Where one turn sends some rows of the set: a few examples, then the rows asked
j39: [  1.5   4.5 -24.4 -42.1   4.4  11.7  -4.5   6.3  -3.1 -26.7  11.5  -4.1
  25.4 -16.6 -22.2  -1.7 -13.0  17.2  28.2  16.0  15.5  11.0   0.4   2.9
  14.1  -3.2  11.3   6.7  26.7 -11.8 -25.3  -6.9  25.1 -11.8   0.2]
j485: [ -1.3   7.6 -38.6 -36.8  14.2   6.3   6.9   4.6  12.6 -10.2  -2.1  -3.1
   9.8 -20.1  -8.6  -9.9  -2.4  10.9  21.6  13.6 -15.9  -1.1  15.8  18.3
  19.5 -20.1  34.5   0.7  -3.2 -14.2  -7.6 -17.0  25.2  -9.7  12.8]
j564: [ 15.7  22.0  50.7  -4.8   6.4  -1.7 -24.0  -0.8  -0.1   9.5  21.5 -12.9
 -23.4  20.7 -10.5   4.6  24.5  -2.2  -4.7   0.2  -6.5  -6.1 -12.5  -6.8
   0.4  35.4 -25.8  19.8  -8.3   1.7  13.6  26.6 -27.3  -8.4 -22.9]
j138: [ -9.3 -10.1   6.6 -23.9  -3.1  -1.9  11.5  -8.9 -21.8  35.7  11.1 -13.8
 -40.0  16.7  13.7   0.8   3.5  -9.9 -26.9 -25.7  -5.2 -12.4   0.4   7.2
  -7.0   5.7 -48.4  12.5  -5.8 -38.3   7.6   2.4 -31.0  -7.3 -17.3]
j275: [  0.5 -12.2   7.8 -23.0 -11.9  -1.6   7.9  -7.9 -31.6  24.4  20.9 -19.9
 -38.9   9.1  12.8  -2.2 -13.9 -17.4 -23.5 -16.6  13.4  -4.4   2.6  10.5
  -8.8  19.4 -44.9  19.8   5.4 -32.6   8.1   8.3 -30.4 -14.2  -6.7]
j945: [-11.4  -8.4   5.2 -20.0  -4.5   4.8   4.0  -4.5 -25.3  21.9  19.0 -17.0
 -36.6  12.4  20.0 -10.1 -11.4 -12.8 -24.8  -9.0  -4.5  -4.8   3.8  24.0
  -6.3  10.7 -50.9  14.2   0.8 -36.0  14.6   4.8 -36.9 -18.8  -7.3]
j483: [ 24.5   7.6 -21.6 -45.7  16.2  -7.4  18.9   0.1   4.0   1.1 -16.4   8.2
  21.9  -3.9 -17.6   3.3  -0.5  20.7   8.4 -13.3   0.3  -9.5  21.8   6.6
  -0.2 -15.6  27.8   3.9 -18.5 -19.8 -24.3   0.6  29.4   7.6  -0.2]
j278: [-22.6  -4.4  23.7 -21.8  -6.6   6.5   3.0  16.0 -16.0 -38.4   1.9   0.6
  14.9   2.1 -19.2  -9.7 -22.2  11.4  23.1  11.1  24.4   6.9  -8.2 -10.9
   3.7  23.1  -9.0   9.5  30.0  12.3 -15.9  -7.0  -2.6 -15.9 -29.4]
j898: [ -5.7   0.2   8.2  17.0 -25.8 -21.5   3.2 -26.5  -8.0  22.4   2.2   5.5
  23.8  14.0  -6.5  15.2  -0.3   4.6   0.4  -9.4  13.2 -15.2   4.0  -7.5
  -1.3 -20.3  12.8   6.3 -23.6  13.6 -21.3  -7.1  24.1  11.9  -7.2]
j574: [ -3.1  21.3  54.5  -4.6  -4.3  -1.5 -25.9   2.9   3.8  13.5  26.7 -16.7
 -36.9   9.0 -13.3   0.6  12.0 -15.4  -1.4   0.3 -22.2  -5.7 -18.3  -8.2
  -2.8  23.0 -19.6  19.1  -9.2   2.5  17.8  20.2 -23.7  -6.9 -20.4]
j446: [ -2.9 -10.3  11.1 -22.6  -2.4   6.0   7.3  -6.1 -34.9  20.6  17.0  -7.4
 -34.7   8.4  19.2  -2.5 -15.6  -7.3 -24.7 -14.1   1.9 -13.4  10.3  19.2
  -0.9  27.9 -47.7  11.8  -1.0 -30.8   1.9   4.4 -32.4 -23.7 -15.3]
j602: [  1.8  11.0 -23.7 -38.8  12.0  -0.2  16.0   9.9  14.6   3.0 -16.8   7.6
   6.7  -7.3  -7.2   2.3  -4.3  16.4  11.2  -0.9 -31.8 -10.9  29.9  19.6
  -1.2 -29.2  29.6  -5.2 -16.8 -19.7  -6.6 -10.3  31.8  -0.1  -2.1]
j735: [ 14.3  39.6  53.5  -6.8   1.8  -9.2 -32.2   1.1   1.4   4.2   6.7 -10.0
 -26.9  22.2 -21.5  10.3  15.5  -5.8  -5.5  10.2  -6.0 -36.3  -0.2 -11.6
   5.4  22.7 -18.0   8.4 -17.3 -15.8   1.9  10.5 -17.4  -1.5 -18.6]
j857: [  2.3  36.3  55.3  -9.2  -7.5 -13.0 -21.5   8.5  11.4   4.2   7.4 -17.3
 -39.3  15.5 -20.4  -1.1   2.1 -22.0  -3.3  11.7 -14.7 -27.0  -7.4 -15.3
  -7.0  17.9 -11.2  19.4 -19.1 -18.1  10.2   6.9 -12.9  14.3 -16.4]
j290: [ 16.6   5.5 -35.3 -42.1  14.5   3.9  16.8   2.1   7.4 -16.1  -6.6   4.4
  15.9 -17.2  -8.3  -3.8  -2.8  16.1  20.3   9.4   0.3  -0.4  20.8  10.5
  17.0   0.2  33.2   5.1  -3.9 -11.6 -15.6 -11.6  29.5  -6.1   6.6]
j498: [  7.4  39.0  49.5  -5.9  13.5  -7.1 -22.4   7.9  13.6   0.8  -1.5 -14.5
 -22.6  27.1 -11.4 -12.1  15.4  -5.9  -8.6  17.7 -16.8 -27.8  -2.6  -1.8
  -4.0  21.9 -21.2  20.5 -24.8 -22.9  10.4   9.5 -25.4  14.3 -19.0]
j600: [  1.0   6.1 -31.8 -30.8  17.5  18.2   2.0  15.5   6.3 -27.0  -3.6  -4.3
  21.7 -10.3  -3.4  -4.2  -5.7  23.9  26.7  30.7  -1.0   9.9  17.9  19.6
   8.5   7.5  13.5  10.7  27.8 -13.1  -6.3 -14.4  22.8  -9.0  -7.5]
j92: [-14.1   0.6 -31.5 -26.0  13.0  14.4  -8.9  12.4   2.7 -14.3   6.4 -20.2
  11.2 -25.2 -17.8 -13.1 -16.2   8.8  30.5  20.8  -0.9   9.0   0.2  12.6
   6.9  -9.5  26.2  17.6  28.1 -15.3 -10.2 -20.7  20.8  -0.5   2.4]
j363: [ 12.5   6.9 -39.1 -42.0   6.0  -1.6   7.8  -2.0  10.1 -11.7   2.3  -8.1
  15.0 -15.0 -17.9  -5.8   1.6   9.3  21.4   7.0   6.4   5.6   8.5   6.4
  17.1 -21.5  31.3   5.8   0.6 -14.4 -11.5  -8.2  26.8  -4.4  19.7]
j353: [-23.7   1.7   0.5  25.1 -19.9 -15.9  10.6 -14.0  11.7  23.2  -6.2  -2.1
  15.4  16.6   9.6  -2.5  -0.8  -0.2  -0.3   7.1 -14.8  -6.8   8.6   9.2
 -12.6 -30.7  13.5  14.0 -25.5   7.3   4.1 -15.9  19.1  22.6  -7.0]
j168: [  2.2  19.1  52.4  -2.4  12.4   2.0 -15.5   7.5   6.9  10.1  14.4 -12.6
 -30.0  13.5  -2.1  -9.4  13.9  -6.9  -4.0   5.5 -24.1  -6.0 -10.7   0.2
  -6.0  39.8 -20.6  27.6 -15.0  -0.5  18.2  18.4 -29.0   1.5 -28.8]
j612: [-28.2  -9.1   3.9   3.0  10.6   3.8 -15.3  12.8 -11.1 -16.4  -0.2 -35.9
   8.2   1.3 -22.8 -24.4  -6.4   4.4  24.1  12.9  26.6   9.5 -17.3  -1.6
  -3.7   1.0   6.4  28.1  38.4   1.6   4.3 -16.3 -17.8   0.6 -12.8]
j336: [ 10.7   9.0 -30.5 -34.8   7.2  -9.8   0.2  -1.8   8.5  13.4  -7.5 -11.6
   8.3  -5.9 -24.1   6.7   5.8  10.1  12.5 -11.4  -6.4  -7.6  15.6   8.8
   0.3 -45.3  32.6   0.6  -7.4 -22.3  -8.3  -5.0  28.0   3.6  13.5]
j567: [ -5.0 -11.4   9.8 -26.7  -5.0  -3.1  16.4  -9.4 -24.1  33.0  10.4  -9.0
 -40.5  15.6  13.8   4.8   0.4 -10.4 -26.6 -27.6  -1.3 -12.8   2.0   3.1
  -8.0  13.9 -47.8  11.9  -6.0 -35.5   3.8   3.3 -26.7  -8.1 -20.1]
j678: [ -6.9   5.2   6.4  16.7  -7.1  -9.6  13.5 -18.5   2.1  11.1 -11.8  20.9
  36.6  27.0  14.5   4.1   7.1  22.6  -5.1   6.8  -6.7 -14.5  19.2  12.8
  -0.3  -9.5   0.1   2.8 -32.7  10.6 -14.7  -7.4  16.3   8.6 -18.7]
j394: [-28.6   2.2   5.7   2.1   4.8  14.6 -11.0  22.6  -4.2 -29.0  -6.2 -11.0
   4.9  14.6  -2.3  -2.6  -0.2  19.4  22.9  32.1   2.1   2.8  11.4  14.5
   3.7   8.8  -8.6   2.1  43.2   7.9  18.7 -18.1  -9.4 -26.6 -26.7]
j370: [ -9.3  -9.8   8.9 -23.8  -1.5   0.8  13.2  -7.5 -23.8  34.0   9.9  -7.9
 -40.9  15.5  17.1   4.2   1.7  -7.2 -27.4 -25.0  -8.7 -16.3   5.1   9.1
  -4.6  11.8 -48.7   8.9  -6.8 -36.1   5.8   0.8 -29.4 -12.3 -21.2]

j278 turns into j612
j92 turns into j600
j678 turns into j898
Where do these go?
j363 turns into j485
j275 turns into j945
j602 turns into j483
j574 turns into j168
j567 turns into j138
j735 turns into j857

Where one turn sends some rows of the set: a few examples, then the rows asked
j802: [  1.3  -5.1  13.6  29.2  -0.4 -11.7 -24.1 -20.6   0.9   6.0  12.6  11.0
 -35.6  15.8  32.0  -1.3   9.3  37.1 -17.5]
j292: [ -0.6 -16.2  15.8  23.9  -3.7 -20.5 -24.4 -14.9   7.9  -5.9  -0.1   7.7
 -23.5  11.2  26.6   2.1  14.1  42.5 -21.3]
j964: [ -7.5  35.1  39.0 -23.5  27.7 -15.3   0.2 -15.6  -4.2  16.7   9.8  -5.1
  17.3   2.7  17.2  26.0 -30.8  -5.0 -24.8]
j464: [ -5.1 -18.2  32.2  33.0 -13.7 -15.6 -24.2 -21.9   6.6  -4.9  11.3  11.1
 -13.6   8.4  27.8   5.6   8.0  35.9 -27.8]
j399: [-15.7  11.1 -10.9 -43.3  -8.9 -23.4  17.3   4.8  18.4  17.4  -1.7  -1.7
   6.8 -20.2  29.2 -31.8   4.4  -6.9 -26.6]
j597: [-27.7  21.7  30.7 -38.7 -10.0  -9.8   1.6  -9.9   6.4  -5.7   0.0  -4.3
  23.0 -28.7  22.7 -21.8  -4.8 -16.4 -37.7]
j884: [ -3.3  39.4  48.2 -28.5  12.3 -11.9   5.9  -4.6 -12.5   1.3   0.3 -23.6
  17.3  -2.0  23.0 -10.6  -0.4 -15.0 -24.7]
j894: [ -3.0  -0.2  22.5 -29.1 -12.4  -1.6  11.5  11.0  18.1 -23.7  17.8   6.9
  -1.5 -11.4  29.1   6.3 -29.2 -34.5 -38.1]
j705: [  3.8  -6.0  10.7  33.5   3.9 -17.0 -17.3 -22.8   3.4   3.0   6.1  12.6
 -36.0  14.4  29.6  -2.2   5.1  35.0 -18.3]
j358: [  8.7  11.6  12.5 -22.7  -1.8 -29.1  28.8  18.9   7.9  46.6  27.6  -3.0
  13.1  11.3  35.0 -11.5  -1.0 -10.7 -21.4]
j6: [-23.7  31.9  33.9 -21.2  18.0  -6.4   2.6  -7.1  14.5   5.0   2.6   5.2
  -6.2 -11.5  19.1  23.3 -19.1 -42.7 -24.6]
j424: [-10.5  20.2  -7.4 -35.6  11.9 -19.9  18.2   8.0  10.0  36.6  25.4  23.7
  -7.2  -4.6  31.2 -12.7 -24.0 -16.9 -27.5]
j430: [-11.7  32.7  32.1 -16.8   0.0 -15.6  12.2 -33.4   4.5   5.5 -11.8 -33.9
  26.4 -16.3  19.2  -9.1  -3.3  -3.7 -21.4]
j86: [-18.9   2.3  -4.0 -19.1 -16.2 -22.6  27.5   4.9  40.3  26.9  -1.1  -4.6
   2.2 -15.9  28.9  -2.6   9.6 -30.8 -18.8]
j348: [-21.8  30.2  34.0 -31.5  10.8  -6.2   2.3  -7.1  -2.3  13.1  27.1  20.9
   7.9 -12.8  24.7  -2.6 -32.9 -25.6 -39.4]
j414: [  3.5  27.1  40.3 -31.2  20.9 -19.8   7.4  17.2  -8.0  26.0  26.7   1.8
  13.4  13.5  26.6  11.3 -16.6 -13.6 -27.1]
j27: [  3.4   3.3   7.5 -18.2 -12.4  -3.1  26.2   6.5  20.4  -5.5  26.3  12.1
 -12.4  -7.7  35.0  -4.1 -33.3 -39.0 -33.7]
j522: [-27.8  22.9  26.6 -15.7  -9.8  -8.7  15.2 -17.6  25.7  -1.0 -12.9 -15.7
   5.5 -25.7  21.5  -4.2   4.7 -39.3 -22.3]
j707: [ -2.7  -4.9  27.1  36.6  -8.0  -7.2 -22.8 -28.2  -0.8   5.3  20.0  12.6
 -27.7  12.7  32.4  -0.3   5.4  31.8 -22.5]
j112: [  2.4  10.5   4.3 -22.8  13.8 -31.2  19.5   3.8  14.1  50.3  24.3   4.6
  15.2  10.8  27.0  20.4 -22.6   2.4 -19.9]
j265: [ -1.0  -7.4  26.9  42.6  -6.5 -12.8 -16.0 -30.2   2.7   4.4  18.3  16.8
 -25.5  11.5  30.6   0.3   0.1  29.0 -24.9]
j940: [ -6.4 -11.5  26.3  29.7 -14.9 -16.1 -28.7 -24.2   7.1  -4.7  11.4   8.8
 -10.4  13.2  33.4   7.1  11.5  37.3 -21.9]
j603: [  1.0  -1.1  10.3  33.6  -1.1 -16.9 -21.5 -27.3   4.1   4.6  11.0  12.5
 -30.4  18.7  36.0   1.3   6.2  35.8 -14.5]
j608: [ -1.7   8.0  -3.0 -15.6 -13.6 -30.8  31.7 -13.0  23.4  38.9   1.9 -22.7
  23.9  -7.3  28.7 -14.5   3.8   4.0 -16.2]
j326: [ -2.5  -9.0  11.4  24.3  -6.5 -19.8 -27.4 -19.8   7.0  -3.6   3.2   7.3
 -21.5  16.1  33.4   4.2  14.7  41.4 -15.9]
j929: [ -2.1 -14.2  16.9  23.1  -8.4 -14.0 -27.4 -14.6   5.4   0.4   7.4   6.6
 -25.2  12.4  30.9   0.5  17.9  42.0 -19.6]
j393: [-15.5  10.7   3.5 -25.3  12.3 -21.0  14.9  14.2  29.4  32.1  13.8  16.8
  -9.7  -1.3  26.4  25.2 -14.7 -34.1 -20.6]
j841: [  2.2  24.4  20.4 -20.7 -10.5 -22.2  28.7  -2.1   3.8  21.5   2.0 -28.7
  17.4  -4.9  31.6 -34.1  15.7 -11.6 -19.3]
j352: [ -5.9 -13.7  30.5  30.6 -15.0  -9.9 -27.2 -21.7   4.1  -0.2  14.8   8.8
 -17.8   9.5  30.8   1.8  13.6  36.5 -24.4]
j812: [ -0.7   4.4   7.7 -36.1  -8.5  -4.6  12.9   9.4  18.9 -31.3  -2.0  -5.7
  -8.9 -15.5  28.4  -6.0 -16.8 -28.6 -31.0]
j314: [  5.6   7.6  -7.7 -24.7  -9.3  -5.2  27.9   5.0  21.3 -14.3   7.1   0.1
 -21.3 -11.7  34.5 -16.5 -20.5 -33.3 -25.8]
j237: [ -4.2  -3.6  24.8  38.9  -9.6 -13.2 -22.6 -31.4   3.4   3.0  19.7  14.1
 -19.6  16.0  35.6   4.2   2.5  30.7 -20.3]

j424 turns into j348
j352 turns into j929
j112 turns into j964
Where do these go?
j414 turns into j884
j464 turns into j292
j27 turns into j894
j86 turns into j393
j237 turns into j940

